One hidden turn or mirror swaps the rows below in pairs. Which row is each named row swapped with?
J49: [  6  11 -28  -4   0  37 -51 -15   2  13  13 -22 -10 -18  -5   4   0]
J209: [ -5  -1  11 -12   3 -13 -36   5 -10 -12  -3   4  -6 -13  -7  12 -31]
J619: [ 15   0   8  18 -46  -2 -41  15   8  14 -15  -6  -2  -5  -5  15 -11]
J658: [-12  -4  13 -14   8 -13 -39   4  -6  -7  -7 -10 -20 -20  -7  16 -27]
J68: [ 15  21  -5  -3  -7  13 -48 -23  13  25 -34 -16 -19   2  -7  13  17]
J486: [ -9  32   5 -13 -39  12 -34 -13  -8  -8  17 -14 -32  -7  -4  -1   6]
J60: [ -8  25   8  -2 -30   6 -38 -16 -12 -20  19   3 -26  -9  -9   8   5]
J711: [ 35  14   4  24  -4  18 -20   1  13  21 -13  10 -18 -18 -11  16 -21]
J858: [  7   0   5  17 -45 -11 -44  10   6  10 -13   2  -8   3   0  18 -12]
J662: [  4  38   2  -9 -16 -19 -25  11  14   6 -17 -14  -7  -1 -25   4  -8]
J408: [ 12  -4   1 -25 -23 -10 -30 -17  12  13 -18   4 -23 -40  -1  -5  23]
J819: [ 11 -15  13 -20 -15  -7 -33 -16   6  24 -14  -2 -31 -33  -1   5  23]
J722: [ 36  15  12  21  -5   8 -19   3   5  13  -5  18  -6  -9 -14  14 -21]
J734: [ 18  12 -26  -1  -5  25 -49  -7  10  12  23 -29 -11 -24   4   6   3]
J263: [ 14  -3  13 -32 -17   2 -35 -18  10  17  -9   9 -19 -40   1  -9  20]
J894: [-13  29   8  -1 -23   7 -43 -25  -2  -4   8 -19 -41 -27   3   9   1]
J535: [ 10 -13  15 -30 -22   7 -23 -21   9  11  -3  -2 -23 -37 -16   7  18]
J632: [ 21  -3 -11   3  -9  35 -48 -12  -3   9  21 -25  -5 -11   6  -2   1]
J820: [ 13  20  -1  -3 -15   6 -62 -14  11  16 -33  -5  -6   6  -4   7  22]
J253: [ 40   7  -3  24  -7  11 -20  -2  12   8 -10   9   1 -22  -5  12 -19]
J788: [ 33   6  -5  29  -5   3 -23   7  15  16  -7   9 -12 -15 -15  16 -20]
J318: [ -6  -2   0  -9   2 -23 -33  11  -1 -11  -5  -1 -17 -26 -16  17 -26]
J553: [ -1  37  -6 -13 -12 -16 -17  17   7  -3   0 -13 -12  -6 -17  -1 -14]
J422: [  0  -1   6 -16   6 -19 -32   2   0 -18  -4  -3  -1 -29  -2  13 -22]
J456: [  7  42  -6  -8 -12 -15 -23  10   9  -1   3 -12 -13  -1 -28   2 -15]
J37: [ 19  -3  13 -26  -3  -7 -26 -29  16   2 -19   9 -22 -40   2   2   0]
J44: [ 11  11 -20  -2  -1  29 -45 -20   3  23  23 -19 -19 -23  13   2  -6]
J406: [ 11  -1  14 -28 -12  -5 -37 -25   9  26 -16   2 -20 -38  -7  -3  17]
J347: [ 18  14  -1  -3  -9   9 -44 -13   5   9 -21   3  -2  22 -17  12  23]
J289: [ -4  41   3   4 -27   0 -42 -21 -11  -8  14 -13 -32 -21   1   0   8]
J564: [ 11   7   1  11 -52  -3 -43   8   8   0 -20   5  -7  -3  -7  12 -16]
J423: [ 20   7 -19  -9   1  28 -44 -14  -2  19  23 -22 -10 -20  11  -2   2]
J106: [  3  -1  14 -15 -18  -5 -27 -22   6  19 -10   6 -24 -39  -3   6  31]
J6: [  6  37  -1  -3 -10 -22 -19  13   9  -1   6 -19  -7   4 -16   9  -6]
J124: [  1  14   1  21 -47  -4 -40  10   4   6  -6 -10 -10  -5   3  16 -19]
J217: [ 12   8  12 -38 -14   0 -22 -14   5   9  -9  14 -21 -31   0  -4  24]
J902: [  1  -5  12 -17   6 -23 -36 -11  -8  -4   3   1 -14 -17  -9  19 -29]
J773: [ 14  13 -25  -9   1  37 -45  -8   8  17  18 -21 -25 -21  -2   1  -5]
J523: [ 15  15   5 -11 -25  13 -44  -8  11  20 -18 -11  -9  18  -8   8  26]
J501: [ 35  11   2  16  -1  14 -28 -13  19  17  -1  19 -10  -9 -12  10 -29]
J551: [ 27   2 -10   3   7  23 -44 -22   8   5  16 -22  -9 -24  12  14 -17]
J613: [ 11  -3 -25 -11   0  38 -29 -12  11  15  18 -16 -14 -11   6  10   2]

J253 is swapped with J422
J217 is swapped with J632
J858 is swapped with J456
J68 is swapped with J894
J37 is swapped with J551

One hidden turn or mirror swaps the rows below in pairs. Which row is each named row swapped with?
J936: [-18 -11   0  23  -7   1  -4   3  -3  -6   4  -3  -9   2  27  12  13]
J183: [ -5  16 -16   2  -2  14  11 -10 -10 -18  14  11 -17  24 -29 -16   8]
J22: [ 19   1  -6 -16   3 -21  -4  15 -36   7   1  -5   3 -26  -7   4  15]
J156: [ -8  -5   8 -45  14  12 -11  16  -6   7   9   8   3   0   7  -9  10]
J327: [ -5  -2 -12  -5  12 -20   8  -8   3 -13 -21  -3  -9  12 -25  22   7]
J163: [-10  10  -5  16 -12   6  -2 -14 -14 -15   5   4 -30  18 -17 -20   2]
J928: [  8 -14  15   5   9 -13  -2  -5  19  -7   4  -6   7  -3  13  24   7]
J951: [-13  -5  13 -48   7   5  -7  10  -6   2  -1   8   3  -7   8  -3   9]
J809: [ 18   6  -9  -6   5 -23  -8  10 -32   2  -4 -10   1 -27 -17   0  -8]
J386: [  4   3  13  11 -21  14   6  30   6 -11 -15 -10 -14   9  -4  -9  23]
J558: [ 16  20  -7  12  12 -12  -5   6  -3  21  -1  -1   8  -8 -20 -11 -24]
J808: [ 16  21  -2  11  10  -9  -9   5  -5  22  -5  -4   5  -1 -28  -8 -23]
J926: [-5 -5  8 20 -1  5  3 13 -5  5  9  3 -8  0 39  8  9]
J546: [ 19   7  11  17 -15  10  -1  34  -2 -10  -9  -9   2   7  -5  -9  20]
J577: [ -2 -10  -4 -12   7  -4  11 -11  13 -21  25   6  -3  15  -3  19  27]
J478: [14 14  3 -3 -1 14 12 20  7 25  7  7  3  1 29  0  6]
J540: [ -6  -6  -8 -19   8  17 -24  31  -4  10   5  -5   4  -1 -12 -29   3]
J107: [  3  -1  -7 -17   1   2  11 -18   8 -24  24  10  -3  21 -16   7  22]
J302: [ 13  27   6   6  10   3  -2   9  18  14  -4   6  15   3 -21 -10 -19]
J671: [  9  -6 -22   4  -3  12 -18  10  17  18  16 -19   3 -13 -15  -9  -2]
J8: [ -2  13 -15  -6  15 -13  11   2   5   2  38  -4   4  -6  13  -6  36]
J55: [  8  12   9 -14  -6  14  -7  19  15   6   5   4  37  -4 -11  -1   9]
J94: [ 15  23  -6   8   7  -1  -9  12  11  18   1  10  14   7 -17 -16 -18]
J778: [ -8  -8   8  22  -5   1  -4  10 -10  -2   4  -2 -12  -2  31  13  10]
J795: [  5   2 -14  -9  19 -22  15   7  -1  -1 -16  -9  -8   5 -30  20   6]
J652: [  9  25   0   9  10   0  -2  11  16  17  -1   1   8   3 -21 -19 -21]
J827: [ -5 -10  -2 -13  -9   5   1  17 -35 -23   2  -7  18  -2  -9  11  25]
J130: [  0 -11   3  15 -13  -3 -12  -8  -6 -13   2   0 -35 -15  10  -6   5]
J174: [ -5   3  -3 -23  12 -19  13   7 -43   0  -3   0   6   3   3  11  -3]
J301: [  3   6 -12 -15  -1 -22  -5 -17  -1 -23  18 -20 -18   8 -15 -27  -2]
J725: [ -7  12 -16   1   0  13  10  -6  -9 -17  11   8 -23  27 -28 -23   3]
J907: [-10   5  -4  13 -13   8   0 -13 -16 -19   6  10 -30  16 -12 -24   0]
J410: [ -2   9 -12  -5  18 -26   8 -11  14 -15  28 -15 -15   7  -2 -22  17]
J909: [-10  13 -16   0  -7   2   3 -13  -7 -19  11  15 -17  30 -21 -22   2]
J331: [  4  -3 -22   3   2  12 -27  14  10  16   8 -15   1 -12 -12 -22  -7]
J314: [ -2 -15   8  -1  -9  -9  -9  -7  -2  -2   0   7 -30 -17  19   3  19]
J344: [  3   3  -5 -26 -13 -10  -2 -13   0 -23  16 -19 -14   8 -18 -24   3]
J543: [  8   7 -15   1  10  -8  10   7   2  -1  37  -2   1  -9  13   5  38]
J771: [  6   1   7 -21  -4   7  -4  28   1  -1   3  -1  37  -5  -6   1  17]
J188: [ 11   1   2 -18  13 -25   1  15 -38  -7  -2 -11  13   4  -1  15  -6]
J554: [ -9  13 -17 -32   3  -5  28  -8 -21  -1   4   9  -4  17   5   2  14]
J727: [ -2   4   1 -14   9 -28   5  11 -41  -6  -5  -9   7  -2   1  13  -1]

J314 is swapped with J22
J577 is swapped with J771
J478 is swapped with J554
J301 is swapped with J331
J727 is swapped with J778

One hidden turn or mirror swaps the rows below in pairs. Which row is each named row swapped with?
J768: [ 12  34  -7 -12  10   4 -21  -4   1   2 -10 -21  -8  40  -1 -12  -6 -17
   3   6  -3  20  10  14  17   2]
J507: [  3   0   7 -12 -14 -10  -5  10 -19  -6  -7  16 -39   1  13  10  13  -3
   3  24 -17   5  10   9  -9  15]
J676: [  2   1   8 -12 -14 -13  -7  15 -18  -2 -12  14 -35  12   6   8  18  -9
  -2  27 -18  10  14  13  -2   7]
J874: [ 20  39  -5 -10   6   0 -27 -10  10  -3   0 -29   2  29   3 -12 -10 -11
   7 -10  -5  15  -1   9   5   8]
J384: [  3  -2 -22 -35  16   2   2  -8  -3  18 -32   0  -4  -1  -5 -13 -15  -6
   3 -12  -3 -18  11  15 -25  -8]
J830: [-17   8  10 -30 -16  34 -11  30  13  -3 -12  18   6  15   9   0 -11  11
  -8   7  -6  -3  19  -2 -16   0]
J745: [  4  26   4 -11  20  12   7   4 -12 -22 -22   6  21   7  18 -10 -12   2
   0 -28  12  11   7  28   5 -10]
J397: [ -6  -7  14 -33  -4  -8 -12  34  15  24   5  -4  -2   6  18  -8   4 -13
  -4   6 -12   1  28 -14 -18  10]
J569: [ -7   4 -35  -7  19 -17  22  -5  -9  -1  22  11  -3   5  -7   6  -3 -14
  23   7 -11  -3 -16 -10   8  -2]
J732: [ 11  16  14 -22  13 -10  11  -6  17 -21  15  18  47   2   3 -10 -10 -13
   9   7  -3  -5   0  -5   4  -7]
J647: [-11  -4  -3 -28  -6 -16  -8  33   8  17  12  -9  -4  23  16  -7  11 -14
  -1  19  -9  15  21  -7 -25  12]
J730: [  5  10  -2 -12 -20 -12  -5   8  -2 -18   6  -6  -8  18 -18 -18  26   1
  -6  18  -1  21 -11  -3 -24   8]
J512: [ -3  16   9 -15  13 -20  17  14   8   3  14  18  31  17 -15 -18  -7 -28
  -3   8   1   6   3   4   8 -25]
J351: [ -3   7 -26  -3  19 -16  12 -10 -12 -15  22  13  -2  -1  -9   9   0 -13
  17   5 -14  -2 -19  -9  16  -1]
J940: [  6  25   7 -18  19   8   4  10 -23 -18 -22   2  21   2  14  -6 -10   9
  -7 -21   8   9  15  29   3  -9]
J291: [ -8  21  -1 -21  -5   8 -13   5  25  10 -12 -16  14   9   7 -13 -13  24
  11 -19  -5  -4 -22   0 -20  13]
J372: [ 12  12  18 -14 -15  21 -21  -6  20 -15  -4  20   2   8  -8  -6 -13  18
  -4  -1  -5 -10 -12  -4 -23 -14]
J645: [-16   4  -1 -36  -3  34  -7  29   8  -8  -6  13  10  17  19  -1 -14  11
  -8  -1 -12  -6  22 -15  -4   1]
J168: [  1  -8  34 -25 -11  -2  -7  25  15  14   8  -4   7  -1  25  -4  -5  -3
  -3  10 -10   1  29 -14 -11  11]
J550: [  0  16 -23   2  12 -12  13  -9  -8 -22  20  16  -1  -1  -6   8  -1 -10
  16   6 -14   4 -24  -4  22   5]
J656: [-11  -5   6 -33  -5 -12  -6  36  15  21   6  -4  -1  13  19 -12   3  -8
  -1  14 -10   6  28  -8 -18  13]
J772: [  6  30   0 -17  -4   6 -22  -1  23  14   0 -16  11  17  12  -8 -11  15
   8 -20  -8  -3 -18   7 -20  18]
J427: [ 16  21  14  -1 -17  17 -21  -9  14 -17   0  18  -3  12 -14  -6 -10  18
 -11   2  -1  -2 -14  -8 -20 -10]
J103: [ -3  21  -2 -15 -13  11 -20   8  24  14  -9 -10   8   8  13  -9 -12  27
   8 -19 -11  -5 -14   9 -21  15]
J557: [ 13  17  17 -22  14  -5   8  -1  20 -16  17  14  44   6  -6  -6 -18 -17
   2   9  -1  -7   4  -6  12  -9]
J954: [ -7  -3 -40 -28  20  -9  17  -9 -11  18 -12   9  -9   9 -10  -5  -9  -8
  12  -6  -9 -17  -1  12 -11  -9]
J988: [ -2  20   7 -15  16 -15  22   8  10   4  13  23  29  16 -16 -13  -7 -31
  -1   5  -4   7   5   4  12 -19]
J439: [ 13  21  22  -5 -15  12 -21  -8  20  -6   0  12   2   8  -4 -19 -16  21
   0   3 -11  -2 -16  -4 -18 -14]
J53: [  5 -18 -13   3   6 -27  20   4 -23   8  16   1   1 -10   7 -20   3  -4
  -3 -18   7  12  -3   2  -4 -16]
J88: [  6  13  20 -15  17  -7  19   3  17 -15  20  16  41   6  -8  -8 -12 -19
   4   9   1  -6   5  -3   6 -15]
J880: [ 14 -19 -12  -2  12  -3  -4  -6 -21  -6  20  -2   7 -11  28  -6  -9   9
  -3 -30   3  10   1  -2  -4 -11]
J707: [ -3  21  17 -10  20   7 -13   5  18   7  17  29  12  26  22   0 -26  -5
   5  -7  -6   3  -7  15   4 -28]
J192: [ 10  22  10 -13  15   4   7   9 -14 -13 -23   1  19   8  19  -9 -13  11
  -8 -22   9  13  16  35   5 -10]
J793: [ -6   7 -10 -17 -11 -17  -4  28   4  -8  11  -9  -8  28  -7 -10  23  -8
   0  23  -1  22   2  -6 -20  15]
J35: [ 13  23  -6   4   3  -8   7 -12 -11 -22  21   9   6   0  -2   5  -1  -6
   7   3 -19  15 -14  -6  32   6]
J527: [ -9  -2   9 -34 -11 -12  -2  36  10  21  12  -7   2  11  17 -17   5  -9
  -4  14  -7   8  26 -11 -21   8]
J220: [  8  -5  36 -31  -9  -3  -9  17  14  13   5   0   9  -6  29  -5  -8  -1
  -3   9 -12  -2  28 -11 -12   9]
J265: [ 10  26  -7 -15   3  -6 -17   3 -11  10 -17 -11 -28  35  -2  -5   5 -17
   5  13 -14  23  13  13  11   6]
J767: [-10  -9 -34 -32  19  -7  11  -4  -7  17  -9   4  -6   3  -8   0 -11 -10
  18  -1 -11 -16   2  11 -17 -13]
J436: [ 17  18   1   6   0  -7   7  -7 -11 -20  22   9  -6  -5   6  10  -3  -2
  13   8 -18  20 -14 -12  30   6]
J409: [  5  20   5 -15  15  10   3   6 -19 -16 -33   6  21   1  10 -15 -15   5
  -9 -24   9   2  19  22   0  -8]
J261: [-14  -1 -42 -14  17  -8  18 -10 -13   4  12  11  -1   1  -8   1  -9 -13
  15   5 -15 -14 -11   1   0  -9]
J921: [ 11 -12  -1 -24  13  16  -6   3 -18 -26  12  -5  19   4  35  -5 -15   6
  -6 -25  11   8  11   3  -1  -5]
J304: [ 14  -5  33 -27 -17  -3 -13  20   9  13   1   2  12 -10  24  -4  -5   2
  -4   7 -11   4  26 -12  -7  14]
J297: [  1 -20   3 -20  -2 -12  -2   1 -11 -23  -1  25 -16 -16  17  11   5  11
   8  22 -11  -9  -7   8 -17  15]
J308: [  6  19  -7   7   7  -6   9  -9 -12 -28  26  12  -1  -6  -1   6   1  -2
   4  12 -15  18 -15  -7  25   2]
J460: [  3 -14   9 -22  -2 -12  -5   6 -14  -5  -7  21 -20 -16  20   8   6  13
  10  16 -10  -5   0   5 -27  20]
J166: [ 19  14  13   3 -10  -7   6  -1 -12 -23   8  10  -4  -6   6   7  -3  -5
   0   0 -18  17  -6  -9  36   8]
J708: [ -7  21  10  -4  27   4  -6  10  15   0  20  19  20  25  27  -1 -21  -6
  10 -17  -3   2   0   7  11 -25]
J90: [ 16  28  -6 -11  -4  -5 -17   5  -3   3 -12 -11 -25  37  -2  -5  -2 -23
   6  14 -13  18  15  11  14  -2]
J421: [  8  -5   2 -12  16  19 -14  -1 -10 -21  19  -6  10   4  39  -1 -18   7
  -7 -23   5   9  18  -1   4 -12]
J684: [ -4  12  -4  -6  11 -21  25  12   3   6   5  26  19  12 -17 -16  -5 -29
  -6   4  -5   5   4   0   6 -26]
J161: [ 16  16  12  -8 -19   9 -19 -10   5 -31  -7  12  -4  13 -12 -14   6  15
  -7  11  -2  11 -12  -2 -24   1]
J332: [-10  -4  -7   5   5 -31  28  10 -14  13   9  16   1  -2  -3 -13   2 -16
  -5  -8   0  11   3   6   0 -25]
J999: [  3  -6   6 -15  -9 -11  -3  15 -20  -4  -9  18 -35  -8  18  13  10   6
   6  20 -18   7   7  11 -13  17]
J140: [ -6  -6 -31 -32  21  -6  11  -7   1  15 -23  -2  -8   2 -11  -6 -13  -8
  10  -7 -12 -18   9  14 -17 -11]
J118: [  7 -12  -3 -11  19  10 -13  -6 -18 -20  19  -4   6   1  36   1  -8   9
 -10 -26   6   4  13  -1  -9  -9]
J283: [  2  -8 -21 -35  16   3   9  -1  -4  22 -22   4  -4   4  -5 -11 -14   0
  10 -17  -8 -18   8  14 -23 -12]
J9: [ 16  28  -8 -16   7  -1 -14   3   3   7 -14 -24 -22  35  -4  -2  -8 -22
   8   5 -11  23  13  15  11   3]
J956: [  4  24   3 -10  18  -9  18   4  15  -2  14  23  32  15 -13 -15 -10 -32
  -4  11   2   1   8   3   8 -20]
J440: [  2 -19   9 -22  -8 -14  -3  10 -10 -13   2  23 -26 -12  21  10   8  10
   5  13 -12  -3  -8   2 -20  16]
J756: [  1 -11   7 -22   8 -14   0  -3  -1 -18   8  15  -5 -18  18   7   3  14
  20  22 -11  -8 -10   6 -28  13]
J916: [  9  13   5 -12  -8 -12 -17  20 -20   0 -13   6 -40  27   6   6   7 -14
   4  21 -16  17   9  10   0   5]
J72: [ 24  37 -10 -15  11   4 -21  -6   6   8 -11 -26  -7  31  -2 -10  -9 -17
   2  -4  -9  15  10  13   9   1]
J491: [  6  -3 -13 -32  10   4   6  -4 -11   7 -32   2   3 -10  -3 -10 -18   2
   0 -17   0 -17  15  17 -28  -9]
J43: [ -1  27  -1 -20  -9   0 -18   0  25  12  -6 -12   5  11  13 -10 -13  20
   8 -19  -4  -8 -24   4 -16  15]

J43 is swapped with J940
J118 is swapped with J427
J756 is swapped with J166
J956 is swapped with J397
J569 is swapped with J676
J830 is swapped with J708
J161 is swapped with J880
J874 is swapped with J491
J707 is swapped with J645
J351 is swapped with J507
J308 is swapped with J440

